In the data rows, the value 128 means zero.
Some points, each followed by its number:
[163  35 127 167 104  96  74 144 100  16 101 120  20 108 190  16  24 169
 100  62  35  38 125  20 161 110  84  51 255 135 255 107 119 198  63  52
 111  13 101 161  87  86   8 164 115 195 129  81 180 196 129  81] 0
[ 47 136 172 157 217 164 123  87 173 205 158 157 137 122 105 197 156  63
 125 216 182  81 126 153 115 154 151 209 122 130 117 149 100  92  66 148
 132 142 149 144 148 141 110 136 176  90 165 142 146  75 147 179] 1
[138 140 126 128 103 122 131 126 118 101 154 129 131 111 137 116 109 126
 112 122 136 160 154 147 131 119 141 116 136 127 151 123 128 141 121 137
 144 116 126 129 127 149 137 114 120 139 131 119 119 126 135 119] 2
[149 141 122 126 104 122 153 142 121 105 141 115 134 123 104 125 138 140
 148 109 140 159 118 152 102 113 108 128  90 123 106 145 139 141 146 136
 134 114 102 131 116 135 157 121 110 150 116 112 118 113 128 115] 3
[182  93  71 122 109 106 129 150 119  44  96 101  89 125 141  50  90 180
 136  53  78 122 106  79 120 133  96  53 187 109 188 104 124 169 153 100
 104  68  93 162 110 132  86 136 101 179 116 120 128 181 118  98] 4
[160 132 113 121 127 147 165 170 136 133 120 133 183 151  83 149 140 150
 148 115 166 155 102 173  69 162 136 109  93  95  77 120 145 107 203 152
 151 128  80 143 120 180 187 113  98 118 124 165 119 117 132 125] 5
[152 111 109 121  64 112 108 163  96  45 108 101  65 119 152  28 101 148
 101  58  49 101  98  83 147 125 113  52 163 152 174 102 146 182 135  88
  97  65 132 128  88 127  95 170  94 167 107 120 157 183 100 110] 6
[198 158  88  79  17 102 136 174  90  87 130 127 172 153 117  82 156 170
 134  69  92 183 146 162 134 144 174  83  56 134  74 113 162 157 231 149
 140 144 108 110  77 187 222 126  84 148  71 136 102 153  74 108] 7
[143 130 115 108  68 106 120 139 102 127 130 114 132 133 145 118 118 136
  97 110  81 130 134 134 161 121 133 107 125 141 116 126 153 149 152 117
 144 148 158  95 103 132 160 152  85 133  92 121 112 163  97 123] 8
[127 132 133 127 141 132 132 122 138 126 146 131 140 123 113 156 127 122
 126 142 159 140 128 135 129 123 121 130 101 125 128 137 123 129 124 150
 132 133 120 123 136 131 142 112 128 121 129 115 110 108 133 134] 9
[ 98 154 172  98 144 131 122 122 159 208 156 152 181 156  94 202 188 101
 149 187 180 172 168 201 123 159 175 176  62 131  80 141 128  75 136 170
 152 195 123 104 154 151 196  87 133  75 127 141 106  83 124 156] 10
[129  92 135 165 156 121 137 123 121  78 114 111  62 122 151  86  81 150
 118  86 121  99 104  91 125 146  90 104 182 135 227 129 116 147  72  88
 116  61 138 157 133  97  60 139 150 164 164 113 165 136 147 128] 11
[124 117 119 139 127 131 120 142 118 137 101 125 134 134 145 126 120 130
 114 140 108  99 125 104 136 124 117 119 132 134 136 144 122 138 124  93
 122 144 122 139 122 119 121 123 111 120 126 144 125 132 123 117] 12
[146 140 111 105  92 141 122 129 136 155 122 127 161 150 129 146 144 128
 121 132 125 128 157 163 124 143 143 113  99 122  66 101 124 126 176 152
 137 172 129  94 129 143 173 126 114  94 108 122 105 161 126 124] 13
[163 120 108  94  49  84 131 160 106  86 130 110 133 127 148  62 120 171
 128  92  74 157 154 122 137 113 154  73 138 132 120 108 135 167 179 127
 117 127  87 102  96 145 160 153  89 147  90 113 126 155  87  83] 14
[131 128 134 135 125 111 150 127 125 113 153 134 136 129 106 119 132 153
 171 108 157 201 148 150 123 130 155 124 130 115 152 148 128 121 124 155
 144  99 125 129 116 137 122 115 155 148 128 109 116  94 126 125] 15
[105 157 154  97  98 140 123 139 139 178 146 122 158 141 112 146 185 112
 129 166 146 138 151 177 131 119 163 145  85 129  74 135 126 108 159 150
 142 158 140 111 136 154 186 141 124  95 106 138 124 106 122 145] 16
New points follow, each followed by the numbers of its three nearest points above, looking only along the 2 directions in which the numbered points spread most, smallest number first.
[108 144 125 146 117 123 105 126 112 129 132 106  94 102 147 104 112 131
  96 121  94 100 106  81 171 104 135 141 142 156 136 127 135 167 103 118
 118 111 150 116 119 129  99 159 131 145 135 125 145 123 121 114] 2 12 15
[184 107 111 146 128 130 159 138 125  94 111 129 138 135 113 151  98 147
 159 115 152 138  99 121  91 138  84 104 132  90 142 143 145 108 146 113
 130 103  97 179 157 119 128 111 129 128 143 145 131 128 160 141] 2 12 15
[153 140 128 121 102 132 148 155 123 135 130 137 174 154 111 140 164 135
 140 118 130 163 129 173 101 123 130 112  71 120  80 127 147 115 183 133
 154 163 108 114 103 165 184 115 100  82  99 148  90 136 105 118] 5 13 16
[142 115 136 154 145 140 142 111 131 122 122 128 127 128 143 155  86 117
 129 122 143 126 102 110 104 131  91 123 129 109 152 133 130 104 128 116
 125  99 121 167 150 102 120 122 124 120 160 130 148 128 160 141] 2 12 15
[156 113 118 140 115 123 151 151 117  80 116 114 101 120 124  94 110 161
 155  92 115 134 111  98 111 132 103  82 128 113 189 120 136 139 140  98
 109  76 104 153 117 118 106 120 122 148 126 125 132 146 124  98] 2 8 12
[131 154 144 151 146 140 173 118 134 172 133 123 165 154  98 177 156 108
 157 158 178 160 129 180  94 129 128 159  83 110  82 161 140  90 147 145
 138 142 117 148 162 124 165 112 146  86 153 153 144  98 128 132] 9 10 16
[103 125 129 136 173 141 101 114 150 133 146 142 110 120 134 144 114 107
 114 122 134 106 129 123 160 121 125 145 141 135 162 124  94 144  90 123
 137 118 145 115 117 130  94 124 138 141 131 116 138 126 129 145] 9 12 15
[113 107 149 176 126 156 111 110 119 110 128 127  73 115 161 129  76  95
  97 143 104  67 118  97 145 119 103 142 170 150 180 138 139 148  65  99
 125 102 161 152 131 104  83 143 130 142 157 106 146 133 155 132] 2 11 12
[137 123 101  88  96 109  91 127 130 105 122 129 153 128 138  99 126 146
 116 104  89 124 141 119 149 121 137  80 133 131 118 114 130 146 147 127
 145 136 127 104  87 167 148 144 101 140  84 118 101 162  97 111] 3 8 14
[156 122  86 106 109 114 155 141 136  84 117 114 117 120 113  95 144 151
 130  94 127 145  89 125  99 138 109  63 102 108 110 120 157 130 194 124
 131 108 116 152 120 154 152 144 131 133 124 155 134 155 103 129] 2 3 8
[120 101 127 150 110 122 135 114 107 106 118 107 102 135 144 100 119 117
  91 103 114  72  99 104 135 138 111 135 168 145 127 116 145 129 106 104
 136 100 160 150 106 114  75 149 117 120 115 123 160 148 130 132] 2 11 12
[100 163 156 109 177 148 126 121 150 201 159 155 181 131  80 193 180  94
 153 189 182 170 158 163 137 148 158 178  67 125  79 134 120 104 147 191
 126 202 141  79 175 149 186  91 154  98 122 128  99  80 123 151] 5 10 16
[ 90 141 164 143 175 148 132  93 162 172 141 140 120 113 105 180 127  86
 142 177 164 124 131 129 134 133 130 191 125 134 141 136 106 118  75 140
 100 123 143 154 167  85 106 111 171 128 163 124 131 107 167 146] 1 9 15
[153 137 111 121 151 136 161 142 171 140 113 143 188 151 103 174 139 148
 158 129 181 169 118 173  53 161 141 108 105  79  79 121 133  94 200 164
 161 156  84 129 152 175 174  83 116  93 129 155 120 102 137 131] 5 13 16
[158 117 134 129  79 112 147 155 115  99 113 106 129 152 124 117 124 144
 131 112  98 133 129 144 100 126 113 110 109 125 130 132 147 125 163 128
 128 121  95 140 119 121 164 129  74 139 139 129 134 140 115 106] 2 3 8
[134 125 132 145 163 143 166 106 139 122 144 133 116 115 113 132 120 135
 143  99 154 131 111 130  91 134 108 127 130  97 153 135 121 112 119 111
 133  86 113 150 141 123 116 125 137 125 169 128 133 125 145 138] 9 12 15
[124 128 140 132 155 138 121 126 122 146 144 131 119 118 114 141 139 118
 143 117 132 139 145 126 131 111 120 135 121 138 157 132 117 141  81 130
 122 105 112 141 124 127 100 105 145 146 136 124 116  97 145 122] 9 12 15
[111 149 144 114 106 129 101 121 114 152 160 124 122 120 136 141 131 119
 118 140 121 147 161 128 158 103 140 154 118 135 137 130 130 152 102 149
 128 135 143 108 118 127 127 122 124 142 117 109 127 114 136 112] 2 9 15
[ 73 130 178 168 209 173 128  92 139 159 148 128  95 118 124 181 103  67
 123 183 174 101 130 111 140 100 117 194 142 138 154 148 121 137  39 104
 131 124 136 135 161  80  63 112 180 134 156 121 151  88 176 153] 1 9 12
[127 156 128 116 141 135 157 133 134 182 136 140 184 150  87 183 161 124
 173 168 158 176 147 177 107 135 151 145  67 110  60 131 144  84 173 178
 140 182 104 110 161 141 183 105 133 101 121 151 109  92 128 128] 5 10 16
[140 129 117 120 138 130 125 133 133  98 151 138 111 100 121 112 115 138
 126 100 123 128 114 107 128 126 113 107 144 124 169 124 115 157 110 121
 116  79 123 131 115 133 117 142 118 158 127 136 122 136 132 126] 2 12 15
[109 119 122 102  96 113 141 135 116  87 145 117 111 102 127  79 142 162
 133  99  96 142 138 114 127 142 148 103 110 127 146 121 138 145 133 143
 107  97 146 129 117 151 137 143 105 177 117 109 118 148 116  96] 2 8 12
[160 115 123 143 112 110 122 140 101 105  98 110 121 134 153 110 101 118
 113 107 100 113 125 118 136 101  84 130 147 139 137 134 138 167 121  95
 117 111 106 121 121  89 118 130 117 128 122 122 126 149 133 112] 2 12 15
[166 125  95 105 102 111 133 155 111 100 125 118 133 124 102  83 150 159
 143  88 116 135 117 136 120 143 127  88 116 115  94 132 135 122 172 123
 137 119 110 127  95 163 158 135 113 133 117 151 122 142  97 135] 3 8 14
